In the data rows, zero lies at 7.5, halfway between 7 and 8.
Some points, each followed by its number:
np.array([9, 10, 6, 8, 7, 7, 6, 7, 10, 6, 11, 6, 9, 9, 9, 8, 9, 6, 8, 8, 6]) 0
np.array([8, 10, 7, 5, 8, 5, 9, 7, 6, 10, 4, 5, 8, 6, 4, 10, 6, 7, 7, 8, 6]) 1
np.array([4, 9, 6, 6, 6, 8, 10, 5, 7, 5, 9, 2, 12, 12, 11, 7, 8, 11, 10, 4, 9]) 2
np.array([12, 11, 5, 8, 7, 9, 7, 8, 12, 8, 7, 7, 4, 10, 9, 10, 5, 4, 10, 10, 5]) 3
np.array([10, 11, 6, 6, 5, 8, 7, 7, 9, 8, 9, 7, 9, 8, 8, 6, 6, 4, 7, 5, 9]) 4
np.array([6, 9, 5, 7, 6, 6, 9, 9, 8, 10, 6, 6, 8, 9, 9, 7, 7, 8, 7, 7, 8]) 5
np.array([4, 8, 12, 3, 2, 6, 8, 8, 9, 8, 8, 8, 12, 8, 10, 5, 8, 9, 8, 6, 13]) 6
np.array([7, 7, 8, 8, 9, 7, 8, 7, 5, 6, 5, 11, 4, 7, 8, 7, 8, 9, 9, 9, 8]) 7
np.array([9, 8, 11, 4, 13, 9, 9, 8, 12, 8, 7, 10, 7, 3, 8, 6, 4, 2, 10, 11, 8]) 8
np.array([7, 6, 13, 8, 4, 8, 5, 14, 6, 12, 6, 8, 8, 3, 9, 9, 5, 9, 7, 8, 11]) 9
np.array([8, 7, 6, 7, 8, 6, 7, 6, 5, 9, 7, 3, 6, 5, 7, 10, 6, 8, 8, 4, 6]) 10
np.array([5, 4, 10, 6, 10, 10, 10, 7, 8, 9, 8, 9, 6, 4, 4, 8, 9, 9, 7, 9, 7]) 11
np.array([4, 3, 9, 6, 11, 9, 9, 8, 8, 9, 7, 9, 5, 5, 5, 7, 9, 8, 6, 9, 8]) 12
np.array([7, 6, 8, 6, 8, 11, 9, 6, 10, 7, 8, 7, 8, 7, 8, 6, 6, 7, 8, 8, 7]) 13
np.array([9, 10, 10, 13, 5, 7, 7, 9, 7, 3, 9, 9, 8, 10, 9, 8, 10, 8, 11, 9, 8]) 14
np.array([8, 7, 9, 8, 9, 9, 6, 9, 8, 7, 7, 7, 8, 6, 8, 7, 7, 8, 8, 8, 7]) 15
np.array([8, 7, 8, 9, 7, 7, 7, 8, 6, 6, 10, 6, 11, 8, 8, 6, 9, 9, 6, 7, 6]) 16
np.array([4, 9, 8, 7, 9, 6, 6, 6, 9, 6, 7, 8, 7, 5, 8, 7, 9, 8, 6, 8, 10]) 17
np.array([8, 9, 7, 6, 8, 6, 8, 8, 9, 9, 6, 9, 6, 8, 7, 8, 8, 6, 7, 8, 8]) 18
np.array([6, 13, 7, 7, 8, 7, 9, 4, 10, 7, 6, 6, 7, 8, 8, 6, 5, 5, 7, 6, 10]) 19
np.array([3, 8, 8, 8, 6, 3, 5, 6, 5, 7, 8, 3, 8, 10, 5, 8, 10, 10, 6, 5, 7]) 20
np.array([5, 5, 7, 6, 6, 5, 10, 8, 5, 11, 5, 9, 9, 7, 9, 8, 6, 10, 6, 11, 9]) 21
np.array([5, 4, 11, 7, 7, 9, 5, 7, 8, 4, 7, 9, 8, 8, 10, 5, 10, 10, 6, 10, 8]) 22
np.array([10, 8, 9, 10, 7, 9, 8, 10, 6, 8, 6, 9, 8, 5, 5, 9, 5, 7, 8, 8, 7]) 23
np.array([7, 8, 5, 6, 12, 9, 6, 6, 8, 8, 9, 7, 10, 8, 10, 8, 7, 8, 6, 5, 5]) 24
np.array([8, 10, 6, 6, 9, 5, 5, 10, 9, 10, 8, 6, 8, 8, 7, 8, 10, 4, 5, 8, 9]) 25
np.array([4, 9, 7, 7, 9, 6, 6, 7, 8, 6, 5, 8, 5, 7, 7, 6, 9, 8, 7, 6, 8]) 26
np.array([8, 7, 10, 9, 5, 9, 6, 11, 7, 7, 8, 8, 7, 6, 9, 8, 6, 7, 9, 8, 9]) 27
np.array([9, 10, 3, 9, 4, 6, 4, 5, 6, 6, 12, 6, 6, 12, 6, 5, 10, 9, 6, 2, 6]) 28
New points follow, each followed by the numbers of its five nearest points above by angle, nearest first.
np.array([6, 6, 11, 8, 4, 8, 9, 9, 8, 8, 8, 9, 11, 8, 9, 6, 5, 9, 8, 7, 10]) 6 9 27 21 22
np.array([8, 7, 6, 6, 9, 8, 7, 7, 8, 8, 7, 6, 9, 7, 6, 6, 8, 5, 5, 8, 6]) 25 24 1 13 4
np.array([9, 5, 5, 10, 9, 7, 9, 7, 6, 7, 6, 7, 9, 15, 5, 7, 7, 10, 6, 6, 3]) 28 16 20 24 2
np.array([9, 8, 7, 8, 8, 7, 8, 8, 6, 8, 7, 8, 8, 7, 8, 8, 7, 7, 7, 8, 7]) 23 1 21 10 3
np.array([8, 8, 7, 10, 6, 8, 7, 6, 7, 4, 8, 7, 9, 10, 8, 8, 7, 8, 10, 7, 6]) 14 2 0 28 16
np.array([8, 7, 7, 8, 9, 7, 7, 8, 7, 7, 7, 8, 6, 7, 8, 7, 7, 7, 9, 8, 8]) 7 8 15 26 3
np.array([6, 5, 9, 9, 8, 9, 7, 8, 6, 5, 8, 9, 9, 6, 7, 8, 9, 10, 6, 7, 9]) 22 11 16 12 15
np.array([6, 6, 9, 7, 7, 8, 7, 8, 8, 8, 8, 8, 8, 7, 7, 5, 8, 8, 8, 7, 7]) 22 6 12 11 13
np.array([10, 12, 8, 8, 7, 5, 6, 9, 7, 8, 8, 10, 7, 8, 8, 9, 10, 4, 7, 6, 9]) 25 18 4 14 0
np.array([6, 7, 8, 8, 7, 7, 8, 7, 5, 7, 8, 7, 7, 8, 6, 6, 9, 9, 7, 6, 7]) 20 28 16 26 2
np.array([8, 9, 4, 9, 8, 7, 7, 5, 8, 6, 10, 5, 8, 10, 7, 9, 8, 8, 8, 6, 7]) 28 0 2 24 20
np.array([9, 6, 6, 8, 8, 9, 8, 8, 6, 7, 7, 6, 8, 8, 8, 10, 7, 10, 8, 9, 5]) 10 23 24 16 15
np.array([9, 8, 7, 11, 7, 7, 8, 5, 5, 4, 8, 9, 9, 10, 9, 8, 8, 10, 9, 7, 6]) 14 16 28 2 7
np.array([8, 10, 9, 12, 6, 6, 8, 10, 9, 8, 9, 8, 9, 9, 9, 6, 8, 7, 9, 7, 7]) 14 0 27 16 4
np.array([10, 9, 6, 8, 9, 7, 8, 9, 6, 8, 6, 9, 6, 8, 6, 7, 6, 8, 7, 7, 6]) 23 1 18 7 3
np.array([8, 6, 8, 8, 8, 10, 7, 7, 9, 6, 9, 6, 5, 8, 8, 8, 8, 9, 8, 9, 6]) 13 22 15 3 11
np.array([8, 5, 9, 7, 8, 9, 8, 8, 8, 8, 8, 8, 8, 7, 7, 7, 7, 9, 8, 9, 7]) 11 12 13 15 22
